Each path is a new rotation, seen through one point. The rows after it are directions, each followed by how far the rotation turns it, in deg/step (0 if it stays put).
Each turn is a multiple of 5 degrees from 10 to 175, or 0.
Each row of a path follows its step; steps can be skipped.
path 1
step 0: 2.81; -2.57; -0.66; 0.86; 2.58; -0.75; 1.34; -1.70; 0.69; -0.60; 0.49; -1.61; 0.06; -0.81; -3.06; 0.63; 0.96; 3.32; 0.20; -0.76; -1.24; 2.51; -0.47; -1.54; -0.32; -1.73; 1.02; 3.18; -2.64; -1.02; 0.59; 1.33; -0.17; 1.23; -2.77; -2.60; 2.00; 0.99; -1.10; 0.21; -0.98; 1.35; 0.98; 0.32; 1.02; 1.56
step 1: 1.68; -0.31; 3.39; -1.54; -0.23; 0.52; 0.54; -0.17; 0.37; -1.09; -0.94; 3.70; 1.75; -0.03; -2.58; -2.09; -0.18; -0.45; -0.46; 0.64; 0.15; 2.17; -2.70; -2.04; 2.43; -2.59; 1.06; -0.92; -3.89; -1.69; 1.93; 0.37; 1.66; -1.11; -0.46; 0.20; 0.82; 2.02; -0.80; -1.32; 1.47; 0.53; -0.42; -0.25; 1.37; 1.22
step 2: 1.77; 1.35; 0.78; -1.24; -2.22; -0.72; -1.35; -0.55; -1.89; -1.64; 0.92; -1.76; -1.10; -1.30; -2.72; -0.62; 2.31; -0.20; -0.48; 0.64; 0.16; -2.57; -4.01; -0.55; 0.21; -1.09; -3.08; 0.00; -1.39; -0.97; 0.83; 0.03; 2.06; 2.27; -1.00; -0.17; -1.61; -0.94; -1.04; -3.51; 2.46; -0.96; 1.02; 1.53; 1.33; 0.91
step 3: 0.34; 1.55; -0.26; -0.96; -1.46; -2.13; 3.52; 0.06; 1.02; -2.37; -0.57; 0.01; -1.74; -0.05; 1.28; 1.15; 2.88; 2.18; -1.78; -0.01; -1.54; 0.50; -0.78; 0.75; -0.14; -1.67; 0.29; 1.65; -0.57; -4.05; -1.58; 1.17; -0.12; 1.38; -2.79; 1.30; -2.29; -0.50; 0.94; -0.57; 1.16; 2.81; 2.12; 0.27; 2.22; 0.50
step 4: -3.31; 3.62; 3.87; -1.51; 0.08; -1.64; 1.28; -0.65; -1.62; 0.61; 0.30; 1.33; 0.87; -0.35; 1.28; -1.24; -0.37; 0.15; 0.65; 1.09; 0.80; 2.20; -1.52; 2.23; -0.16; -1.64; 1.87; -0.35; -1.75; -1.54; 0.53; -1.13; -2.09; 1.07; -0.09; 1.36; 0.20; -2.74; 0.62; 1.02; 3.42; 0.00; 0.52; 0.66; 2.23; 1.80
step 5: -2.79; 1.30; 0.60; 1.80; -0.67; -0.68; -0.08; -0.79; -1.85; 0.87; 1.71; -2.70; 0.05; -3.10; 0.57; -0.24; 1.80; -1.71; -1.88; -1.24; 0.70; 0.98; -2.76; 2.31; -1.41; 1.38; -3.26; -0.26; -0.43; 0.30; 0.14; 2.16; -2.27; 1.67; 1.42; 1.98; 0.56; 2.03; 2.41; -0.80; 2.66; 0.37; -0.09; 0.16; 0.21; 1.21
step 6: 0.87; 2.16; 0.71; 0.70; -0.03; -2.44; 1.16; 1.29; 2.16; 0.51; 0.35; -0.57; -0.12; -1.68; 2.11; 1.72; -2.16; -1.04; -1.97; -2.67; 1.71; -1.41; 1.73; 2.39; -1.63; -1.58; -0.39; -0.55; 1.34; 0.96; 1.34; 2.87; -0.18; -0.62; 0.05; 1.46; 0.11; 1.09; 2.56; 0.11; 0.46; 3.23; 2.05; -1.42; 3.39; -0.98
step 7: -1.61; 0.14; 1.85; 0.66; 2.24; -1.80; -1.05; 0.56; 0.28; 1.27; 0.84; -2.04; 1.51; -1.74; 0.42; 0.68; -4.02; 2.37; 1.16; -0.26; -0.88; 0.85; -0.40; 0.21; -4.12; -0.80; 2.23; -0.17; -0.43; 1.21; 3.93; 1.01; -0.14; 1.29; 0.56; -2.36; -0.37; -1.36; 2.59; 1.73; -0.03; 0.04; 1.63; 1.69; 0.27; 0.37
step 8: -1.31; -1.91; 0.35; 3.99; -0.48; 0.95; -0.95; 0.83; 0.03; 0.66; -1.95; 1.05; 1.22; -2.78; -1.59; 1.73; -1.31; 2.06; -0.50; -1.61; 1.99; 1.52; -3.05; -0.62; -0.08; 1.70; -0.06; 1.60; -2.36; 0.98; 1.41; 1.73; 0.26; -0.68; -0.47; -1.41; 1.89; 2.93; 2.39; 0.67; 0.05; 2.81; -0.96; 1.00; -1.38; -0.20
step 9: 4.46; -0.21; 0.64; -0.34; -0.34; -0.47; -0.34; 0.54; -0.75; 0.02; -1.82; 0.51; -1.08; -2.35; -3.92; -0.85; -2.36; 1.13; 1.16; -1.13; 4.80; -1.30; -1.14; 0.20; -0.22; -1.95; 1.12; -1.47; 0.85; 1.01; 0.70; 3.13; 1.23; -0.26; 0.07; -1.77; 1.11; 0.54; -1.00; -0.47; -0.60; 1.97; -0.30; -1.06; 1.33; 0.49
step 11: -0.96; -0.77; 3.08; -1.05; -0.59; 0.23; 0.95; -2.32; 1.15; 0.11; -0.44; 1.65; -0.44; 0.27; -2.48; 1.34; 2.06; 0.36; -1.14; 0.15; 0.74; 0.17; -3.52; -1.13; 2.23; -1.57; 1.27; 3.53; -2.89; -1.51; 0.95; -0.46; 0.61; -2.83; -3.51; -1.82; -0.51; 1.18; -1.47; 0.92; 1.96; 1.07; 0.05; -0.07; 1.09; -0.61
Speeds:
0.94; -0.40; -0.26; 0.37; 0.80; -0.11; -1.11; -0.61; 0.57; 0.36; -0.88; 0.35; -0.67; 0.22; -0.77; -0.74; 0.04; -0.34; 0.43; -0.12; -0.14; -0.46; -0.19; -0.11; 0.13; 0.64; 0.61; 0.16; -0.81; 0.05; 0.24; 0.40; -0.12; -0.23; -0.54; 0.29; -0.63; 0.31; -0.57; 0.48; -0.26; 0.12; 0.30; 0.39; -0.16; 0.24 : 35
0.58; 0.23; 0.22; 0.00; 0.04; 0.23; -0.44; -0.18; -0.06; 0.38; 0.45; -0.30; 0.86; -0.28; 0.19; -1.25; 0.03; -0.25; -0.40; -0.54; 0.29; -0.06; 0.24; 0.24; 0.67; -0.12; -0.44; -1.17; 0.30; -0.44; -0.29; 0.35; 0.22; 0.30; 0.70; -0.08; 0.51; 1.24; -0.89; -0.25; 0.27; 0.19; 0.43; -0.38; -0.24; 0.33 : 90
0.59; 0.06; 0.12; -0.43; -0.37; 0.37; -0.94; -0.08; 0.46; -0.23; 0.47; 0.85; 0.06; 0.48; 0.48; -0.60; 0.11; 0.45; 0.45; 0.47; 0.15; 0.12; -0.14; -0.14; -1.25; -0.23; 0.18; -0.60; 0.08; -0.60; -0.11; 0.30; -0.34; -0.49; 0.11; 0.07; 0.41; -0.22; 0.59; 0.33; -0.42; 0.04; -0.68; -0.73; 1.22; 0.14 : 130
-0.48; -0.45; 0.29; -0.64; -0.39; -0.51; 0.15; 0.04; -0.27; 0.02; 0.58; 0.38; -0.21; 0.12; 0.77; -0.21; -0.49; -0.77; -0.59; -0.29; 0.26; -0.33; -0.33; -0.38; -0.61; 0.84; 0.44; -0.30; -0.86; 0.46; -1.05; 0.38; -0.48; 0.29; -0.34; -0.05; 0.38; -0.40; -0.12; -0.56; -0.64; 0.30; 1.06; 0.26; -0.16; 0.19 : 35
-0.85; -0.29; 0.38; 0.60; 0.64; 0.73; 0.08; -0.33; 0.11; 0.66; 0.66; 0.40; 0.32; 0.04; 0.50; -0.06; -0.42; 0.44; 0.90; 0.04; -0.59; 0.54; -0.77; -0.17; 0.29; -0.66; 0.11; 0.26; 0.23; -0.52; -0.59; -0.50; -0.16; -0.27; -0.66; -0.19; 0.45; -0.08; -0.48; 0.85; 0.08; 0.69; 0.53; 0.56; -0.22; 0.33 : 100
0.73; -0.93; 0.63; -0.06; -0.23; -0.37; -0.03; 0.65; -0.10; 0.49; 0.42; -0.02; 0.03; 0.42; -0.60; 0.81; 0.43; 0.25; 0.39; -0.91; 0.33; -0.07; 0.18; -0.45; -0.69; -0.01; 0.74; -0.49; 0.46; -0.07; 0.44; -0.26; -0.50; -0.27; 0.08; -0.17; 0.71; 0.37; -0.27; -0.18; 0.23; 0.45; -0.57; 0.67; -0.90; -0.63 : 35
0.05; 0.34; 0.53; 0.17; -0.23; -0.18; -0.38; 0.01; -0.20; -0.68; 1.02; -0.93; 0.01; 0.33; -0.64; -0.48; -1.23; -0.52; 0.88; 0.15; 0.38; -0.18; -0.32; 0.12; -0.29; -0.16; 0.70; 0.27; 0.07; 0.18; -0.10; -0.86; 0.31; 1.20; 0.12; 0.52; -0.51; -0.03; -0.20; 0.18; -0.15; -0.14; -0.50; -0.27; -0.15; 0.08 : 140
